Named moves (each a turn or a mirror), then the moves between two rows, first move first; the first pair answered
Z (before |-> after):
[  2.6  21.3  24.4  -5.6 -19.2 -30.1  21.5   3.9  -8.9  19.7] |-> [-30.0  22.9 -36.0  -2.3  15.8 -17.6  -0.1  -3.0   0.2  -7.5]
[-13.7  -0.4 -13.3   5.4  -5.3 -11.5  -5.5 -12.6  -4.5 -31.4] |-> [  0.6  -1.0  17.7   2.2 -26.4 -18.6   7.6  -9.6  -8.7 -15.2]
[ -7.1  -1.9  -6.2  -6.6  13.3 -27.1  -2.1 -16.5 -13.1  22.8] |-> [ -5.8  -3.8  -1.2  -8.1  11.3 -26.2  -0.5 -14.7 -13.6  27.0]
R (before |-> after):
[ -8.1   0.4 -15.2   2.3   9.8  -6.8 -11.4  -4.6  -0.7  -3.0] |-> [ -7.0   2.8 -16.0   0.7   6.4  -6.0  -8.9  -1.7   0.7  -7.5]
[ 18.1   5.2  -5.4   3.0  14.7 -35.1  -6.8   3.8  -0.9  12.8] |-> [ 24.6  10.2 -10.7  -0.1   2.6 -30.3  -5.9  18.2   8.1  -6.2]
[ -6.0  19.2 -42.5  -8.9 -12.8 -26.6  -2.7  21.2   7.9 -30.5] |-> [-18.4   6.2 -26.3   4.4  20.4 -38.5  -4.9 -20.1 -17.1  26.2]
[  5.7  -1.7  15.6   0.8 -16.2   9.7   4.1   7.9   9.1   1.9] |-> [ 4.1 -6.4 18.4  5.0 -9.1  6.4  1.4 -3.7  4.2 17.1]
H (before |-> after):
[ 13.9   7.4  21.8   3.6  14.9 -18.2  -8.8   2.8 -11.5   9.4] |-> [  5.8   8.7   8.3   5.2  24.2 -18.8 -15.7  -2.7 -10.0   8.3]
[-14.1 -13.1   2.1   4.3  21.3  19.2 -17.2 -15.0   3.0  11.2] |-> [  3.4 -13.4  29.8   1.2   0.1  21.9  -4.6  -3.9   4.1  17.8]
[-11.5 -17.4   6.1  -6.9  -1.9 -44.6  -5.7 -25.5 -18.9  -6.6] |-> [-27.1 -27.3  -5.4   0.1  21.1 -12.1 -17.5 -33.6 -14.4  -8.8]
[ -5.3 -10.0  10.6   1.8  19.0  14.0   4.0 -22.3   1.6  10.0] |-> [  4.5 -12.0  24.6  -1.5   3.2   3.7  12.7 -14.0  -2.3  15.6]
Then:
Between the rows of a pair lie two moves.
[ 24.2   8.4  12.7  -9.1  -8.5   0.1  18.5 -13.4 -21.2  24.7] |-> [  6.7   0.6 -11.3  -4.7  14.1  43.3   4.2 -13.0  -4.0  11.2] : Z then H
[ 14.6  -5.4 -17.6   6.3  24.7  42.4 -32.8  17.4  31.4 -28.1] |-> [ 39.2 -15.8  48.6   9.0   8.5  26.4 -12.1   0.7  10.7  31.9] : Z then R
[-14.4  14.8 -41.8   2.1  16.6 -43.9  -9.7  -6.4  -6.9 -14.3] |-> [-15.2  10.7 -34.3   3.5  20.3 -49.1  -9.2 -18.0 -15.3   4.1] : Z then H
[ 16.6  13.9  -5.9  -8.8 -19.8 -43.1   3.5  11.3  -2.8 -15.3] |-> [-13.3   3.7 -40.9  -1.2  22.0  -0.6 -17.1  -0.1   9.0 -24.8] : Z then H
[ -0.2   3.3   1.3  15.6   2.9  53.2  -3.3  22.8  24.9 -18.3] |-> [ 3.3 -3.9 30.8 25.0 14.3 42.4  3.1 -6.0  2.8 27.6] : Z then R
[  9.4  -5.2 -15.3 -23.2   8.3  10.2  -7.3  22.3   8.2 -30.8] |-> [  7.0 -18.4  18.8 -11.2  24.4  -2.7  -4.6 -10.1 -16.1  26.9] : R then Z
[ 11.3  -4.0   3.4   3.8  -9.4  17.0   3.5  10.6  12.5 -10.0] |-> [ 8.5 -8.2 15.1  7.6 -3.3 -6.5  7.0 -9.3 -2.9 16.1] : R then H
[ -1.3 -20.2  22.6  13.6   4.5  30.4  11.1  -7.3  -5.1  20.1] |-> [-10.1 -12.4 -11.3   7.8   4.1  42.2  -0.8   7.9   8.9 -17.5] : Z then R
[ 38.4  -9.1  36.9  10.9 -27.0  17.5  12.7  -6.3   2.8  46.6] |-> [ -0.9   0.4 -58.3   5.6   8.8  32.2 -16.1   5.4  28.9 -21.6] : R then Z
[ 18.6  12.9  28.4   7.1 -29.0 -19.9   8.4  10.8   1.6  -2.5] |-> [-20.5   6.1 -23.1  17.8  27.0 -17.1 -18.0 -16.8  -1.9  -1.1] : Z then R
[ -6.1  -0.3 -18.7  12.3  22.9  10.1   7.4   9.0   5.4   7.5] |-> [  9.9   4.3   3.5   7.0   4.2 -15.0  20.2  14.1  -2.0  17.0] : Z then H
[-30.1  17.2 -36.2   8.4  12.2   1.1 -16.3 -14.8  -0.6  16.7] |-> [-12.2  20.1  -3.4   6.1  -9.7 -30.2  -1.7 -12.6 -15.0  34.6] : Z then H
[  4.8   3.1   1.0  -5.0  -4.0 -28.5   3.0   0.2  -1.8   6.8] |-> [ -3.9   2.4 -20.6  -6.5   6.1 -11.9  -4.9   3.8   7.6 -11.2] : H then R
[-20.8   2.4  -6.9  26.5  44.1   8.9 -12.9 -47.9 -18.2 -15.4] |-> [ 21.6   3.7  63.0  14.6 -14.5   8.4  17.1 -23.2 -19.2   0.4] : H then H
[-13.6 -21.8   8.2   9.9  23.8 -12.6  -1.4 -23.7  -3.3  33.3] |-> [ -1.1 -21.3  24.3   7.5   9.4 -13.0   6.7 -16.5  -3.4  33.5] : H then H
[ 14.1   1.4  18.4  -8.3 -20.2  -8.8   4.6  24.2  12.3 -11.9] |-> [ -2.5  -2.5  -7.5  -7.9   2.3  14.2 -10.4  19.5  23.2 -26.6] : Z then H
[  5.3 -21.3  31.4   4.6  -3.7  62.3   3.3  -5.8   5.4 -10.8] |-> [ 23.1  -9.6  46.5  -3.3 -34.9  24.2  18.6   8.0   0.3 -13.7] : Z then H
[ 25.2 -11.1  10.4  10.0   8.2  13.1  -1.1 -18.9 -28.2  48.7] |-> [ 27.7   3.3 -33.9  -4.4 -17.2  32.1  -6.4  27.1   8.6 -29.0] : R then Z
[  8.4  16.4 -17.1 -20.1 -29.1   9.8  -2.9  32.8  31.1 -50.5] |-> [  0.3  -8.9  30.0   6.5  16.9 -16.2  -2.0 -36.3 -17.2  56.3] : Z then R
[ -2.5  -3.7 -31.5  -0.6  -6.6  -8.8  -8.3  11.8   2.8 -24.0] |-> [ 18.3 -13.8  17.3   0.7 -28.9  14.4   5.5  16.0   4.4  -4.1] : H then Z
[  4.6  -9.6  16.0  16.4  27.0   0.6  -0.4 -28.6 -21.9  41.2] |-> [  6.4 -10.5  22.2  15.8  24.3  19.0   0.6 -23.4 -13.5  39.0] : Z then H
[-16.8   8.0 -12.9 -22.8 -17.6 -31.1 -10.4 -10.6 -15.0  18.9] |-> [-29.8   7.2 -36.9 -23.4  -4.2   0.6 -20.5  -5.5  -2.3  -4.9] : R then H
[  0.2 -21.6  -3.5  -0.9  18.7  28.9  -4.1  -7.4  -3.2  -1.1] |-> [ 19.3 -15.8  17.7  -7.8 -12.3  21.4   5.6  11.2   0.0  -9.8] : R then H
[ 15.9 -28.4  32.8  10.6  -3.3  68.5   3.9   5.5   1.4  12.2] |-> [ 37.2  -8.8  46.8  -0.7 -36.0 -13.5  21.9   9.1 -22.1  25.9] : H then R
[ -0.5 -11.5  22.9  19.2  11.7  29.5  -1.5 -17.2  -4.6  32.7] |-> [  4.8   7.5   9.3  11.3  -5.7 -41.7   4.8  -9.1 -17.9  25.2] : H then H
[  7.3  -9.6  33.2   4.0  -4.7  20.5   8.9  -5.5 -15.1  28.6] |-> [ 19.2  10.0  13.9 -11.7 -34.6 -14.6  14.3  21.5  -8.5  -4.9] : H then R
[ 17.9   4.9  -9.3 -20.1 -24.2 -51.8   0.5  10.1  13.5   5.5] |-> [-13.9  -8.1 -48.0 -10.5  19.6   4.2 -23.5  -3.1  28.2  -6.8] : Z then H
[ -4.4   1.9 -26.2 -11.2  46.5 -27.0 -15.2 -18.8  -1.5 -16.1] |-> [ 26.7 -17.2  41.3 -10.9  11.9  36.6   2.1  -4.8   5.2  -0.6] : H then H
[ -3.9   5.9 -21.6 -35.9  -4.7   9.6   0.4   2.5  15.4 -10.9] |-> [ -2.7  -6.3   2.5 -27.8  11.0  17.0   2.5 -19.9   2.0  26.9] : R then H
[  9.9   0.9  18.8  -7.9 -18.6 -10.9   2.9  12.0   1.8   1.5] |-> [ -5.8  -3.8  -6.6  -1.6   4.9  19.5 -11.6   8.5  14.6 -13.1] : Z then H
[ 3.0 -3.8 24.5  0.4 -3.6 21.9 -4.7  3.1  2.1  5.3] |-> [-14.4   6.0 -18.5  -1.2  11.7  -6.3 -15.1   4.5   2.0 -13.1] : H then Z
[ 16.5   0.8  35.3  -0.4 -28.0 -13.9   9.6  10.3 -18.0  16.5] |-> [ -7.2   8.3 -16.4  -2.0   1.1 -46.3  -4.8  -1.6 -21.6   0.1] : H then Z
[ -7.7 -13.7  36.7  13.7  18.2  67.7   8.3 -17.3  13.8  27.4] |-> [-11.8  -5.2   5.7   4.0  11.1  76.9   4.5   8.3  32.8 -14.9] : Z then R
[ -5.6  -2.8 -27.8   8.5  -7.3  34.1   3.3   7.9  26.5 -17.4] |-> [  3.3  -1.2 -17.1   4.4 -20.9  32.3   8.4  15.3  28.9 -14.7] : H then Z
[ 17.0  20.7 -22.0   0.6  -6.3 -22.9  18.7   4.6  -4.8  -8.0] |-> [ -0.1  11.6 -36.4   6.8  22.3  -4.3   9.4 -11.7  -2.9   0.1] : H then R
[-11.0 -20.3  15.5   8.6  25.3  20.7   1.1 -21.5 -13.9  39.4] |-> [ 17.8   0.2  21.3 -12.7 -35.0  17.7  16.0  32.4  10.5 -17.3] : H then R
[-18.2   2.9 -38.8  18.3  24.9 -30.6  11.0 -17.5 -22.9   7.1] |-> [ 17.0  15.7  -2.2   2.3 -37.9 -25.4  34.2  24.5  -8.7 -17.6] : Z then R
[ 18.1 -12.5  29.3  -0.7 -15.7  52.2  -4.0   0.7  12.6  10.5] |-> [ 11.3  18.8 -20.0  -9.3 -15.4 -57.9  -4.4  -2.7  -9.2  -4.1] : H then H
[ 14.1  16.6  -1.7 -18.9 -26.1  24.4   6.7  31.0 -17.1 -34.1] |-> [ -1.9   5.4   2.9  -3.5  18.3 -12.1   2.9 -18.9 -53.0  30.1] : H then R
[-10.1  -1.0 -20.6  12.6  21.1   6.9  -5.1 -11.3  -7.4   9.1] |-> [ 6.4 -2.5  1.2  5.9 -6.4 35.2  2.0 11.0  6.3 -6.3] : H then R
[ -5.3 -10.9  10.9  -7.1  -9.8  61.1  -1.5  12.3  13.4  -6.5] |-> [  7.0  20.3  -8.2 -18.4 -33.2 -44.0   9.9  23.0  -6.6 -15.1] : H then H
[ -9.3   7.9   0.1   1.1  -5.0 -58.9  22.5 -24.8 -19.2  11.1] |-> [-19.6   9.7 -44.3  -3.7  -2.0  -7.2   7.5   2.7  14.9 -49.6] : H then R
[ 12.6  -8.8  10.7   3.5 -29.1  -4.7  33.2  19.8   6.9 -14.2] |-> [ -6.7 -10.7  -8.3  11.5   4.6 -39.5  23.2 -11.3 -13.5  11.6] : H then R
[ -3.2   8.3 -27.0  -3.7  -6.0   6.8  -7.4  24.0  17.0 -35.8] |-> [ -7.8 -15.2  16.0  11.5  22.2  19.3  -6.7 -17.2  -5.4  34.2] : R then H
[ 34.2 -21.1  14.1 -13.4   2.9 -25.2  24.6  -9.1 -20.1  46.8] |-> [  4.2 -28.7 -26.4  -5.0  45.4  -8.9   5.3 -24.4 -16.4  38.1] : H then H
[ 27.2   2.8  20.2 -19.7 -36.2  52.6   3.8  26.8  22.1 -23.2] |-> [-12.6 -16.3   4.1   6.1  40.5  38.6 -15.2 -41.0 -11.6  40.6] : Z then R
[  9.1   9.4  -6.9   1.6 -20.3 -49.3   4.0 -18.5  -0.9   1.3] |-> [ -9.5   8.4 -40.8   3.9   0.1 -17.2 -11.4 -14.6  13.7 -29.8] : H then R
[ -6.1   3.8 -39.8  -2.2  44.6   4.4 -31.5  -6.0  13.5 -11.2] |-> [ 24.4  14.8   7.6  -9.0   2.4 -58.5  -5.2  -5.1  -9.4  18.1] : Z then H
[-24.8   1.8 -14.7  25.1  32.5 -27.7 -13.2 -15.4 -15.2  17.0] |-> [ -7.8 -10.3  34.9  26.3  14.3  16.6  -2.7 -12.1 -11.4  36.6] : H then Z
[  6.7  -6.2  25.6   8.2 -15.8 -12.1   1.1   2.3   3.7  23.2] |-> [-17.8  -3.5 -26.1  11.0   7.6   0.2 -16.4   1.6  16.9  -9.7] : Z then R
[ -0.5   5.8 -28.6  -4.2   5.3  -7.2  -4.1  23.5  16.4 -24.5] |-> [ 14.6  -4.0  23.0   3.2   0.4 -20.7   8.4  -1.4  -6.7  32.0] : Z then R
[-17.2  -0.3 -11.3   4.9  24.3 -18.3  -9.7 -17.4 -13.9  22.1] |-> [  7.1  12.7  -2.2 -12.4 -24.8 -10.7   4.2  28.0   7.4 -21.5] : Z then R
[ -7.9 -15.6 -11.7   1.5  34.1  37.7 -24.2 -16.5  16.1  14.4] |-> [ 21.7 -12.5  33.5  -7.3 -11.9  42.8  -4.2   9.0  21.7  12.1] : H then R
[-22.8  -9.1   6.4  -7.8  26.0  28.7 -15.4 -22.6   9.2  -2.1] |-> [  5.8   1.7  40.3 -17.9 -12.6 -19.1   7.6 -15.8  -4.8  14.4] : Z then H
[ 16.1  19.3  13.9 -13.9 -43.1 -20.0  22.0  41.2   1.4 -14.0] |-> [ 11.4  24.3  -3.2 -12.7 -29.8 -46.8  19.1  31.5  -8.2 -14.1] : H then Z
[ -7.5   6.9  -8.3   3.3  31.4 -25.0  -7.5 -19.2 -10.9  22.5] |-> [  1.6  10.6 -15.8  -8.4   2.0  21.0  -3.7  20.3  20.3 -28.5] : H then R
[ 14.8  -4.1   6.4   5.8  -4.4 -35.1  -8.1   6.2 -15.7   3.9] |-> [ 14.9 -10.1  17.1   7.4  -1.7 -29.5  -8.0   0.2 -17.1  13.9] : H then Z
[ -6.5 -12.3 -12.8  -6.4  39.0  -9.1 -15.4 -15.9 -22.3   9.7] |-> [ 10.8 -12.9   0.7 -15.8   6.4  32.7 -10.5  21.7   5.9 -26.9] : H then R
[  8.7  -2.2  26.9  -4.2  -3.7 -13.4  12.9  -5.0 -13.1  21.9] |-> [ -7.3   5.2 -25.8  -7.6   2.9  -0.6  -4.0  14.7   7.4 -28.8] : R then Z
[ -7.8   0.3 -27.0 -17.5   0.8  13.9  13.1   3.9   3.1  -9.5] |-> [  2.4   4.5 -14.1 -22.4 -14.2 -14.7  22.9   6.6  -6.8  -0.3] : Z then H
[ 27.8 -11.5 -17.6  -4.1   2.2 -22.3 -23.3  30.7   6.4 -32.6] |-> [ 45.3 -16.8  22.9  -3.4 -13.2  -7.3 -12.7  29.5   3.4 -11.9] : H then Z
[ 11.5  -6.5   4.8 -16.9  -6.9  26.0   1.3  -3.6   3.1 -16.1] |-> [  4.0   0.9 -15.5 -18.5  -1.2   6.1  -2.8  -3.1   1.5 -27.1] : H then Z
[-36.1   1.1 -14.9 -27.5  -2.1  18.3  -5.1  19.7  24.4 -25.5] |-> [-15.4   7.2  12.3 -32.9 -29.6   4.0   9.4  28.4  24.2 -17.0] : H then H
[  1.3   1.1 -30.7  -5.8 -11.0 -14.9   2.7   8.3  13.9 -15.0] |-> [  2.6 -10.6 -11.1  -2.1  -9.9  27.9   2.3   8.5  20.5  -9.2] : H then H
[ -5.8   7.9 -21.6  -7.0  -4.5  10.9  -4.1  27.1  10.5 -43.1] |-> [ -7.7 -16.3  21.0  11.1  23.2  20.9  -2.4 -19.1 -13.7  30.4] : R then H
[ -5.9  11.0 -22.0 -14.2   9.5 -25.5   1.1  -7.8  -2.8  -6.5] |-> [ 3.1 -8.4 12.0 -9.2  5.9 35.1  2.8 -3.9  5.3  2.4] : H then H
[ -6.0 -10.9  15.8  -2.7   8.5  26.4   0.8  -2.3 -10.1  30.8] |-> [  5.8 -10.7  28.0  -6.6  -3.7  22.8   6.2   4.4  -8.6  25.4] : Z then H
[  6.4 -12.4  29.6  10.1 -10.9  36.9  13.2  13.9   8.4 -18.5] |-> [-20.9 -15.8   4.0  21.0  30.4  36.8  -2.9 -13.2  -1.0  -7.0] : R then Z
[ -3.0   2.4  -1.7   0.0   8.3 -29.1   0.6 -25.3 -13.4  10.9] |-> [ -4.2   7.0 -20.3  -9.1  -3.9  10.1  -4.0   4.0  13.0 -31.8] : H then R
[  6.2 -19.2  33.2   3.8   1.3  26.0   4.6 -21.8  -3.2  27.2] |-> [ 20.7   7.5  11.3 -13.6 -35.3 -18.0  11.8  15.0   6.6 -19.5] : R then H
[ -9.8 -16.9   8.4  11.6  24.1  31.9   5.5 -27.3  -1.1  15.6] |-> [  4.5  -4.0   6.9  -1.2 -11.1  41.3  11.4   9.9  18.9 -28.2] : Z then R
[-19.0   8.1 -21.6  15.7  -8.6  23.8   5.6 -18.7  -6.7   3.0] |-> [-14.6   7.6 -11.5  15.6 -14.8  34.7   7.5 -13.3  -3.6   3.2] : H then Z
[-10.5 -10.1  -3.2  -1.5  16.0   0.8 -14.8 -27.9  -4.5  22.5] |-> [  7.6   0.4   5.1 -13.7 -23.7  23.7  -4.4   9.6  18.9 -19.3] : H then R
[-20.7  11.7 -54.0  -8.4  27.8  -9.1 -19.5  -3.4   6.2 -33.6] |-> [ 20.8  -4.3  35.7 -11.3 -23.1  50.8   9.5  21.7  16.8 -11.0] : H then H
[  6.8   1.7 -15.1  -2.5 -20.9  40.9  -3.9  33.9  31.2 -43.9] |-> [ 12.5  16.0 -23.0  -9.8 -37.2 -10.8   3.3  37.7  23.2 -48.8] : H then H
[ 15.6   3.6   7.3  -7.0 -29.3   7.9  -2.4  28.7  21.9 -40.8] |-> [ -4.8  -8.8  10.1  11.6  22.9 -33.9 -12.5 -29.8 -20.8  32.1] : H then R
[  4.0  -8.6  23.8   4.5  -1.6 -16.5   9.4 -12.9 -10.6  18.7] |-> [  4.1   8.4  -3.5  -7.3 -18.4 -20.9   6.1  11.7   7.7 -24.2] : H then R
[  5.7   4.8  17.4  -6.5   9.1 -20.9   7.0  10.1   6.7  10.4] |-> [-8.5 -1.9  3.2 -3.4 28.8  9.6 -5.1  4.4 15.4  0.5] : Z then H
[-18.7 -15.7 -15.1  20.0  37.2  38.6  -1.5 -15.4  12.2  18.3] |-> [ 21.6  -4.5  37.0   6.8 -16.0 -23.1  28.7  -0.5  -6.3  41.2] : Z then H
[ -1.5  -6.4  19.0   8.5  11.3  -8.6   4.2 -16.7 -12.7  32.7] |-> [  0.5  10.9 -15.5  -8.1 -15.7 -15.4   1.7  20.2   7.4 -28.1] : R then H
[ -0.7   5.4  33.5 -13.9 -11.1  48.9   1.7  15.6   9.1 -10.2] |-> [-21.1  23.9 -32.6 -19.6   7.9  -1.1 -11.8  16.7   8.3 -41.3] : H then Z
[ -5.1  -3.3  -7.6   4.9  20.2 -14.3  -4.6 -17.7  -8.6  17.7] |-> [ 17.2   8.0   4.7  -6.6 -20.5  -7.9   9.2  17.4   5.1 -13.1] : R then Z
[ 28.6   5.9  23.4  -1.4 -43.0 -15.4  14.9  15.7  17.0 -26.5] |-> [ 16.7  12.5  -6.4  -1.4 -26.2 -51.2   7.6   8.4   9.6 -30.1] : H then Z
[-22.0   9.2 -18.8   9.3  10.9 -48.7 -10.0 -23.1  -0.1   3.3] |-> [-24.6   5.1 -28.4   7.1   8.8  17.8 -17.4   0.3  29.1 -30.7] : H then R
[ 5.0 -2.3 16.8 -3.4 -1.7 22.5  0.0  0.1  5.4  7.6] |-> [-10.2   7.6 -21.7  -7.0  11.7  -1.5  -8.9   2.3   5.3  -9.3] : H then Z
[  8.0  13.5  13.9   3.3  -6.3 -22.0   9.6   3.0  -4.8   6.5] |-> [  0.9  13.9   5.3   6.4   3.8 -25.7   6.7  -2.9  -6.7   8.3] : H then Z
[ -2.2  17.4 -44.5  -3.9  21.5  -1.3  -6.4   4.1  -0.8 -34.0] |-> [ 30.6   1.2  32.2  -4.1 -11.5  41.3  14.1  11.3   1.2  -5.4] : H then Z
[  4.0  -8.6 -28.2  -9.8  -6.3  15.6 -17.2  22.2  29.9 -44.7] |-> [ 19.1 -25.7  41.1   4.8   0.2  -6.3  -0.5 -20.6  -6.6  43.5] : Z then R
